Each row is where one point has got to under a steady rotation. How many ticks took it there?
The counts run from 0 to 433.
 1.522  4.801 -4.002 -1.638 -3.189 -0.936 -3.212  0.695  2.016  5.546 -1.331  0.113 -2.157 -0.070 -2.986 -4.077 -1.435  2.195 -1.425  1.189 -0.234  2.117  0.497  0.694 -2.152  0.430 -2.185  0.172 -1.549 -2.866 -0.767 -1.812  2.736 -0.190 -2.741  1.354  2.105 -3.585 -1.515 -2.169  1.758 -1.045  2.761 -1.888 -1.748 -0.948  3.925
241
-0.680  2.379 -1.107  1.654 -1.632 -1.234 -0.843 -0.119  0.886 -3.193 -3.863 -3.707 -1.705 -4.266  2.636 -4.565  0.084  3.235 -3.483  4.005 -0.411  2.273  2.499 -0.449 -1.605  2.856 -0.381  3.055 -1.286 -1.932  2.060  1.873 -0.354  1.283 -1.285 -1.014  2.930  0.178  1.255  1.425 -3.098  3.315 -2.626  2.086  1.245  0.977  1.407
115
 0.635  1.860  3.966  4.064 -2.563 -1.971  5.896  1.758  2.994  3.656  0.019 -1.237  1.834 -1.884  1.078 -4.497 -0.875 -2.566 -2.178 -1.090 -0.546 -1.887  1.033  3.001 -1.554  0.535  3.122 -2.311 -0.148  3.084  0.378 -0.813  1.460  0.559 -3.131  1.838  1.291  1.697 -1.265 -3.767 -0.406  2.356 -2.007 -2.915  0.677  1.117  0.249
34
 4.751  0.964 -3.017  2.515 -0.545  2.905  0.038  2.601  2.455 -1.789 -1.141 -3.611 -2.567  2.109  3.248  1.409 -2.640 -0.712 -1.022  1.826  1.318 -1.095  3.141  1.556  2.755  5.306  0.367 -1.083 -5.920  0.358  1.910 -2.753  0.173  2.061 -4.683 -2.763  1.423 -2.980 -0.333 -3.229  1.197  1.442  0.659 -0.418  0.831 -3.316 -0.443
104
-2.269 -3.484 -0.380  0.413 -3.498 -0.886  2.608 -2.806  1.258 -0.072 -0.678 -0.224 -0.922 -2.038  1.861 -4.211 -0.258 -1.686 -2.264  2.251 -1.169  1.772  3.552  1.274 -4.794  0.688 -1.421  0.926  0.451  0.305  1.730 -0.830  6.477 -0.901 -0.334  0.305 -0.382 -0.546  3.874 -0.710 -3.081  1.901  0.726 -1.597 -0.330  4.358 -1.536
124
-1.601 -1.391  1.271  0.812 -0.245  1.609  0.631 -1.950  0.487 -4.038 -3.521 -0.444  1.701 -1.570  4.620 -2.258  3.578  3.219 -4.788  3.947  0.479 -1.316 -0.356  1.351 -3.107  1.892 -0.304  2.084 -1.298 -0.786  1.316  1.692  4.094 -2.127 -1.561  0.200  0.278 -1.450  3.283  1.736 -0.745  3.916  0.800  1.586  3.188  2.059 -3.376
122
 0.984  2.534 -4.430 -2.474 -2.043  2.277 -2.075  0.087  1.387  3.627  2.143  1.785  1.308  0.183 -5.478  2.091 -3.492  2.433  2.678 -0.939  2.440  0.400 -2.220 -1.322  1.433  1.946 -0.541  0.059 -0.271 -4.353 -1.597 -2.744 -0.918  1.036  0.585 -2.507 -0.713 -1.268 -1.568 -0.592  1.803  0.159  2.834 -0.669 -4.674 -0.567  1.764
235
-1.220 -8.910 -1.073 -1.727  1.489  0.304  1.360  0.051 -1.477 -0.989  0.558  0.533  3.795  1.002 -1.849  3.553  0.829 -3.767  3.155 -0.103 -0.134  1.062 -3.073 -1.617  3.288  0.991 -2.153 -1.994  0.266 -1.288 -0.549 -2.979 -1.350 -1.185  2.052 -5.024 -2.749 -0.287  1.275 -0.886  2.212 -2.465  2.017 -2.783 -1.511  1.533 -0.469
137
 0.186  4.522 -2.262  0.544 -2.544 -1.185 -0.974 -1.000  2.424  6.228  2.224  1.185 -0.776 -4.036 -3.959 -3.602 -2.606  1.926  0.245  0.365 -2.063  0.912 -0.017  1.537 -1.418 -0.123 -0.651 -0.767 -0.110 -3.923 -1.061 -1.192  1.735  1.293 -2.526  0.098  1.940 -2.821 -2.516 -0.069  1.876 -0.680  1.643  0.240 -4.076  0.637  3.306
242
 1.092  3.822  3.262 -0.577  0.216 -3.455  3.327  3.530  2.533 -2.294 -0.092 -2.414  2.825 -4.444  0.827 -4.809 -0.349 -3.132 -0.129 -3.206 -0.266  2.486  2.371  0.919 -1.892 -1.218  2.143  1.465  0.579  2.331 -1.930  0.751  0.284  0.687  2.162  3.553  3.790  4.620 -2.900 -0.622 -0.252  3.560 -1.669 -2.094 -1.213  1.151 -1.967
36
-2.802  0.524  1.305 -3.288  2.882  3.105 -1.756 -0.033 -3.715 -2.456  0.937  3.426 -1.097  3.901  1.023  4.281  2.628  0.527 -0.379 -0.503  2.278 -1.925 -0.917  1.142 -0.714 -2.864  2.239  2.665  3.487  3.857  1.107  2.752  0.165 -0.780  2.604  0.409  0.529  4.528  0.472  1.981  0.265  0.438  1.083  0.312  0.724 -0.578 -3.388
219
-0.761 -2.224 -1.636 -0.303  3.890 -3.609 -2.078  2.402  3.048 -0.211  1.756 -2.498 -0.921 -1.783 -1.453 -1.551 -0.167  3.768 -3.309 -4.589  0.855  1.534 -1.313  3.959 -2.203 -0.844  0.025 -0.681  1.278  3.854  1.429  1.866 -2.351 -0.508 -2.697  1.642 -0.384  2.928 -4.319  2.073  1.778 -0.302 -0.653 -4.485  1.520  1.361 -1.968
89
 3.284  3.867  1.544 -0.879  0.594  4.371  0.904 -2.328 -2.608  0.824  3.617  4.005 -1.516  2.197  0.552 -0.690 -0.940 -2.468  1.176 -3.320  0.481  0.430  0.588  1.983  0.213 -0.577 -0.769 -2.205 -1.700 -1.995  0.305 -5.083 -1.196 -1.806 -0.249 -1.696  1.956  0.507 -0.153  1.799 -3.196  1.608  1.127  3.213 -6.540 -1.012 -3.242
164
-3.256 -1.858 -1.093  4.165 -4.009  0.315  0.194  0.200 -0.248  0.110 -0.715 -0.125 -4.121  3.823 -0.786  4.126 -2.065 -0.743  1.001  0.999 -2.847 -3.385  1.567 -0.528  1.709  1.917  2.561 -1.339 -0.183  3.153  2.159  2.528  3.115  3.561 -1.423  0.006 -2.835 -2.020  2.231 -1.951 -1.380  0.781 -1.580  1.001  5.327  1.029  4.915
275
-2.528  1.337 -3.519 -2.852 -3.067  0.628  0.963 -2.935  2.741 -1.534 -1.454 -1.486 -1.388 -1.210  0.819 -4.652 -0.174  1.176 -0.443  1.811 -4.593  4.988  2.615  0.669 -0.303  2.515 -2.581  0.165  0.217 -3.556 -1.132 -1.745  5.620  0.377 -0.714  0.299  2.295  0.314  2.711  0.678 -1.683  4.836  0.415  1.106 -1.441  4.232 -0.075
117
-1.438  1.412 -2.718  1.017 -1.113 -2.724 -4.828 -1.062  2.171 -1.066  1.873 -1.098 -2.519 -1.013  0.406 -3.881 -3.847 -1.262 -2.565  0.999 -2.265  1.804 -1.047  1.664 -4.388 -0.870  1.132  4.538  1.716 -1.763 -3.452  3.291 -0.749  3.835  1.354  0.963 -1.259  0.851 -0.572  0.521 -0.516  0.668 -2.817 -5.157 -0.661 -0.876 -2.442
179
 3.751  4.096 -3.586  2.066  1.136  4.817 -0.758  2.016  2.011 -4.397 -0.812 -2.470  0.653  4.609  3.172  2.120 -1.110 -0.572  0.329  0.521  1.788 -0.157  1.428 -1.165  2.870  4.090 -1.221 -0.615 -3.973  0.331 -0.677 -0.262 -0.540  0.999 -3.155  0.654  0.410  0.679  1.057 -0.766  1.815  1.191  1.882 -0.529  1.874 -3.701 -2.848
103
 3.498  4.771 -3.136 -1.008 -2.216 -1.495 -4.765  0.697  0.886  2.709 -2.858  0.059 -1.750 -2.040 -1.472 -0.337  1.973  6.334 -2.142  3.076  0.857 -0.525 -0.091 -0.837 -2.363 -0.227  0.420  1.527 -1.343 -1.985 -0.856 -1.572  0.748 -1.831 -3.389  1.168  1.612 -3.773 -1.133 -1.759  0.518 -0.976  1.887 -0.953  0.523 -2.939  3.990
240
 1.916  3.617  2.498  3.654 -1.510 -2.632  3.118 -1.207  2.052  6.817  0.717  1.274 -0.276 -1.817  0.134 -4.856 -0.788 -0.601 -2.520  0.669 -2.798 -2.446  0.567  3.126 -4.212 -0.031  1.308 -1.244 -0.987 -1.433 -2.450  0.297  3.144 -0.542 -3.804  4.570  0.980 -2.416 -1.566 -1.395  1.924 -0.437  0.697 -0.474 -0.441  0.615  1.265
249
 5.530 -2.506 -3.505 -0.745 -1.508 -0.722  0.338  3.883  2.898  0.019  2.409 -4.172 -4.320  1.827 -0.773 -0.023 -6.332 -3.286  0.374 -3.106 -0.229  2.360  3.297  2.173  1.450 -0.300 -0.508 -2.673 -0.910  2.447  2.078 -2.062  0.085  2.207 -1.369  0.104  1.919 -0.332 -0.175 -1.030 -0.400 -0.964  0.331 -5.819 -1.435 -2.409  0.719
98
-2.507 -0.143  6.203  2.398  0.496 -1.396  2.076  0.852 -3.131 -0.843 -2.051  1.648  0.907  3.825  0.676 -1.263  3.871 -2.661 -0.162 -0.834 -3.434 -1.809 -2.031 -1.074  1.192 -0.112  4.131 -3.022 -0.714 -1.482  1.587 -1.231 -4.584 -2.292 -0.212 -0.484 -0.760 -0.605  0.696 -0.988 -1.298 -1.455 -3.490  3.849 -1.049 -0.419  1.150
426
-2.881 -0.569 -4.696 -2.401 -1.114  0.549 -2.049  0.743  1.831 -3.140 -1.189 -2.907 -0.534 -1.244 -2.767  4.906 -2.039  4.343  3.116 -0.583 -0.627  0.743  2.112 -2.702  4.792 -1.037 -0.587 -2.596  2.730  0.309  2.184  2.126  2.463  1.212  2.230  1.332  0.803 -0.420  0.814  2.445  1.007  4.310  0.583  1.409  2.384  2.689  0.734
279
-0.071 -0.978  3.158 -0.496  3.617  0.213 -1.241 -2.790 -3.223  0.432 -0.469  1.218  4.691 -3.430  0.046 -0.254  4.134  3.669  0.540 -1.916  1.340 -3.057 -3.870 -3.630  0.104  1.828 -1.090  0.064 -0.463 -0.482 -0.726 -2.516 -5.142 -3.313  1.833 -0.548 -1.212  1.467 -0.761  3.774 -0.938 -1.197 -0.595  4.606 -1.234  0.878  0.316
75
 1.312  1.759 -3.467 -2.071  1.147  1.610 -7.405 -0.225  0.557 -0.494 -0.693  2.098  2.591  1.514 -2.177  4.759 -2.578  3.759  3.668 -1.842  2.244 -0.512 -1.543 -5.085  1.435  0.384 -2.085  1.418  1.281 -0.179 -2.747 -0.676 -3.509  0.192  2.983  1.998 -1.652  0.338 -0.373  2.913 -0.062 -0.269  1.499 -3.122  0.470 -1.446 -0.934
11
-0.964 -0.069  1.246 -0.337 -4.033 -1.637  1.886  0.253 -0.938  4.742 -0.305  1.487  1.595 -3.878 -2.599 -3.704  0.299  0.266  0.162 -2.571  2.441 -0.984 -0.381 -1.198 -4.388 -0.965  0.195  1.004 -0.492  1.223  3.706 -4.438 -1.865 -0.279  1.505  0.120  0.668  1.043 -1.393 -2.016 -5.105  0.057 -0.170 -1.318 -3.823  2.085  3.519
295
-0.410  2.699 -2.123 -1.283 -2.349  0.713  0.137 -4.555  1.621 -0.327  1.717 -1.777 -2.554 -1.543 -0.235 -2.767 -3.431 -0.591  2.964 -0.165 -3.960  4.073  3.330 -0.863  3.046  4.022 -2.458 -2.840 -1.292 -0.588 -2.668 -1.467  0.705  0.271 -1.634  0.121 -0.563 -0.495  2.433  1.376 -0.526  2.332 -1.885  4.782 -2.658  3.869  2.832
333
 2.058  2.191  1.193 -1.139  2.041  2.938  2.776 -1.463 -3.351  0.670  3.257  1.053  0.152 -1.682  1.707 -2.944 -2.256 -4.404 -0.544 -1.017  1.659  2.408  1.109  3.103 -1.190 -0.748 -3.409  2.574 -0.133 -0.401 -1.990 -0.986 -3.111  2.132  1.817 -2.378  2.000  5.658 -2.610  0.948 -4.784  2.898 -1.216  1.775 -5.379 -0.957 -2.247
387
 1.858 -0.078 -1.793 -3.044  2.429  2.444  3.999  1.784  0.406  0.827  2.194 -3.061 -0.879 -1.477 -2.941 -0.896 -1.331  0.242  0.991 -2.210  0.566  3.297  0.025  4.230  2.062 -1.117 -2.468 -3.040 -1.258 -2.638  1.499 -4.719  1.901 -1.535 -0.690 -2.454  6.320  0.609 -1.934  3.968  0.431  2.221  2.505  3.583 -3.442  0.093 -0.410
378
-5.111 -1.334  5.533 -0.210  0.306  2.774  2.729 -1.159 -4.206 -1.017 -0.407  3.810 -0.355  3.060 -1.334  0.945  4.176 -1.340  0.787 -0.642 -2.433 -0.692 -1.199  1.833  1.535 -0.715  3.329 -2.013  1.670  0.220  0.068 -1.201  0.479 -1.615 -0.163 -2.929 -0.290  0.604  0.944 -0.628 -0.239  0.177 -2.788  7.042  0.061  2.000  3.134
210
-0.298 -1.376  0.226 -0.088 -0.173  0.163  0.810  0.715  0.368  4.555  2.097 -2.350 -5.146  1.719 -3.767  0.752 -0.644  1.223 -0.992 -0.948 -1.884  0.686  0.412  2.854  0.681 -1.301 -2.049 -3.520 -0.464 -0.878  5.909  0.427 -0.857  0.758 -4.388 -1.439  1.923 -2.058 -2.531 -0.127  0.138 -3.279  2.348  0.331  0.886  0.061  4.343
151
-5.941 -0.348  2.610 -1.116 -0.391 -1.829  2.450  0.668 -1.069 -1.287  1.835  1.350 -1.570  3.642 -2.388 -2.303 -0.757 -2.656  1.393 -4.149 -2.877  1.898 -2.131  4.639  0.937 -1.276  2.493 -1.055  2.537 -2.526  2.157 -0.153 -0.824 -0.176  0.124 -1.017  0.995  2.876 -1.689  1.839 -1.233  0.738 -3.136  2.954 -2.923  3.746 -1.033
432
-2.035 -3.904 -3.799 -0.519 -0.746 -1.015  0.077  2.441  1.984 -0.034 -1.784 -1.914  0.661  7.158 -1.329  1.123  1.315  0.619  0.374 -1.723  0.711  0.068 -1.334 -0.547  0.313  1.256 -1.070 -0.274 -2.998 -0.398  4.642 -3.749  0.640 -1.057 -1.619  0.741  1.445 -2.000 -0.531 -3.116 -0.694 -5.758  1.269 -3.530  2.193 -0.695  4.607
365
 3.722  3.527  2.010  0.515  0.106  1.686 -2.587  0.609 -3.031 -1.677 -3.003  1.717 -1.168  0.331  4.711 -1.433  3.145  0.677 -3.118  0.699  2.646 -0.991  0.645  1.896 -4.849 -0.497  0.673  2.619 -0.785  1.438  1.009 -0.322 -3.010 -1.395 -2.151 -1.000  0.238  0.604 -2.302 -0.643 -3.667  2.504 -2.287  0.376 -1.632 -2.968 -3.872
167
-2.997 -1.209 -4.014 -2.391  2.197  1.344 -2.914  1.227 -0.053 -6.655 -0.742 -0.913 -0.672  2.593 -0.243  5.096 -0.596  1.434  2.617  0.459 -0.937  0.395  0.407 -2.511  4.951  1.675  3.328 -0.264  1.287  2.211 -3.432  1.828  0.427 -0.167  1.767 -0.151 -1.750  1.131  1.997  0.637  3.417  2.797 -2.034  1.898  3.767 -0.792  1.010
272
-1.471  2.529  4.247  2.410 -3.133 -5.299  0.116  0.931  1.185  1.330 -3.232 -3.067  0.304  0.069  0.650 -1.562  0.676 -3.120  0.222  1.808 -2.119  0.204 -0.233 -2.987  0.246 -2.078 -2.245 -2.127 -0.137 -1.454  3.258  3.140 -5.350 -1.162 -1.750  3.411  0.857 -1.103 -0.702 -3.247 -3.275 -2.705 -1.974 -0.950 -0.640  0.946  1.292
420
-0.302 -3.671 -1.859 -1.699 -1.735 -0.352 -3.024 -3.850  1.813 -0.382  5.539 -0.592 -2.406 -1.275 -1.621  0.991 -4.779 -3.304 -0.825  2.447 -4.494  2.986 -0.889 -1.411  0.767 -0.125 -1.892 -1.029  1.516 -2.382 -3.291  0.468  2.127  0.906  2.378 -2.096 -2.619 -1.866  2.890  1.292  0.557 -0.373  2.041 -3.773 -2.561  0.414 -1.059
405
 4.217 -0.079 -0.683 -1.960  2.689  4.600 -0.642 -0.576 -2.846 -3.400 -0.850  4.073  1.019  0.253  4.042  0.213  2.031 -0.238 -1.552  1.718  2.691  1.749  0.905  2.497 -2.373  2.799 -1.876  3.026 -3.591  1.643 -2.981 -2.548 -0.084 -1.935 -1.721 -4.084 -0.165  2.505  0.433 -1.169 -0.720  1.291  0.984  0.360 -1.752 -2.818 -3.342
390
-3.121 -3.571  0.990 -1.832  3.112  0.087  0.756 -2.481 -0.434 -3.158 -0.628 -0.651  4.177 -1.891  3.169 -0.311  2.069 -1.565  0.055  0.407 -0.338  0.899 -1.346 -1.723 -1.215 -1.406 -1.108  1.294  0.511 -1.140 -2.375  0.833  0.796 -1.985  4.706  0.476 -1.780  3.758  2.795  3.225 -0.006  2.130  1.072 -0.894 -0.537  2.673 -5.892
128
-6.525  1.936  3.413  0.691 -1.948 -1.621  2.895  1.205 -0.828  1.070 -5.399 -0.411  0.009 -0.060 -0.260 -2.229  2.998 -1.192  2.026  0.832 -1.783  2.181  0.720 -0.195 -0.278 -3.211 -1.231 -0.017  0.374 -0.062  1.182  4.892 -3.475  0.261 -1.950  2.780  2.899  1.280 -1.645 -2.580 -1.915 -0.930 -3.015  2.540  0.787  2.857  3.916
205
 3.440  1.696  0.325 -0.743  2.498  3.333  2.369  2.730 -1.349 -0.657 -2.198 -1.519 -1.441 -0.947  4.869 -1.429  2.874  0.488 -2.591  0.817  4.586  1.973  2.919  4.016 -3.189 -0.488 -3.837  2.368 -3.241  1.938  3.058 -1.625  0.692 -1.402 -3.730  0.503  4.729  2.310 -1.486 -0.543 -2.911  1.631  1.246  1.057 -0.457 -1.630 -1.279
383
 3.161 -0.881 -0.986  0.477 -2.699  3.368 -2.475  0.243 -3.306  2.440  1.610  4.802 -0.916  2.892 -1.611  5.742 -1.672 -0.951  0.236 -0.065  3.894 -4.239 -1.154 -0.959  0.372  0.395  1.254  1.000 -1.691  0.161  2.639 -3.287  1.072  0.814  1.647 -2.577 -2.206 -2.805  0.869 -2.902 -1.769 -0.745  2.695 -2.338 -2.077 -4.032  0.861
229
-1.479  2.704 -0.970  0.938  0.167  1.940 -1.699 -4.145  1.018 -3.891 -3.867 -1.011 -0.901 -1.344  4.493 -2.060  3.014  4.144 -3.438  2.091 -1.533 -1.396  1.744 -1.020 -0.175  4.801 -0.962  0.036 -1.646  1.701 -1.253  2.743  1.431 -2.342 -3.697  1.795 -2.428 -0.430  2.890  1.797 -1.234  2.825 -1.567  4.641  3.249  1.718 -0.593
337
-1.439 -0.086 -3.585 -2.596 -0.917 -1.020  3.001  2.219  2.743 -5.498 -2.033 -1.961  1.045 -0.458  1.194 -2.221 -0.185 -1.299  0.880  0.440  2.319  3.752  3.263  0.772  0.598  1.661  1.003  2.777  0.593  5.691 -1.082  1.280  1.095  2.154 -0.710  1.839  0.448  4.662 -1.091 -5.013  0.938  2.020 -0.922 -2.855 -0.685  0.767  0.537
44
 3.726  5.043  4.541  2.675  2.726  3.605 -1.773 -0.418 -3.540 -0.144 -1.284  2.604 -0.144  0.945  3.172 -0.273  1.099 -0.582 -2.905 -0.190  2.337 -3.858 -0.689  2.929 -1.713  1.694  1.255  2.112 -1.511 -0.020  1.661  0.367 -4.273  0.693 -1.931 -2.884 -0.659  0.918 -2.137  0.695 -2.354  3.175 -2.059  3.176 -2.237 -3.277 -3.450
166
